[[ 17 -65 -65  49  35 -45  23 -38]
 [ 26  28  28 -21  32  67 -62 -22]
 [-22  18  18 -28 -30 -30  69  64]
 [-41  32  32   1 -76  10 -55 -12]
 [ 46 -22 -22  11  76  33 -31 -38]
 [ 42  19  19 -28  66  64 -29  -4]]
->
[[ 17 -65 -65  49  35 -45  23 -38]
 [ 46 -22 -22  11  76  33 -31 -38]
 [-22  18  18 -28 -30 -30  69  64]
 [ 42  19  19 -28  66  64 -29  -4]
 [ 26  28  28 -21  32  67 -62 -22]
 [-41  32  32   1 -76  10 -55 -12]]

[[-44  41  15 -44  35   3 -30  70   2 -47 -10 -15  58  12]
 [-44   0 -89 -43 -12  17  47 -38  16 -53   9  13   7   7]]
->
[[-44   0 -89 -43 -12  17  47 -38  16 -53   9  13   7   7]
 [-44  41  15 -44  35   3 -30  70   2 -47 -10 -15  58  12]]

[[-25  29  68 -14  24   3   3  14 -59  66  28 -17  23  47  43 -20]
 [ 20 -19 -59 -27 -16  60  65  53   4 -60  20  19  69 -12 -27 -34]]
->
[[ 20 -19 -59 -27 -16  60  65  53   4 -60  20  19  69 -12 -27 -34]
 [-25  29  68 -14  24   3   3  14 -59  66  28 -17  23  47  43 -20]]

[[ -6  79  45  32 -29]
 [ -3 -12 -61 -57 -86]]
->
[[ -3 -12 -61 -57 -86]
 [ -6  79  45  32 -29]]

[[ 39 -36  -5  15 -41  28  45 -21  61  65  65  40 -24  31]
 [ 18 -61 -49  -4 -27  22  54 -13  11  17   8 -27 -23  43]]
->
[[ 18 -61 -49  -4 -27  22  54 -13  11  17   8 -27 -23  43]
 [ 39 -36  -5  15 -41  28  45 -21  61  65  65  40 -24  31]]

[[  7  -6   1 -22   3   5 -10]
 [-20 -10  -4  33  18   1 -39]
 [ 14  -3  38 -25  10 -12 -72]]
->
[[-20 -10  -4  33  18   1 -39]
 [  7  -6   1 -22   3   5 -10]
 [ 14  -3  38 -25  10 -12 -72]]

[[-14   8  38  25 -13  -7 -25  25 -42   5   4]
 [ 12 -68  34  13  10   3 -29  11  -6  33  11]]
->
[[ 12 -68  34  13  10   3 -29  11  -6  33  11]
 [-14   8  38  25 -13  -7 -25  25 -42   5   4]]
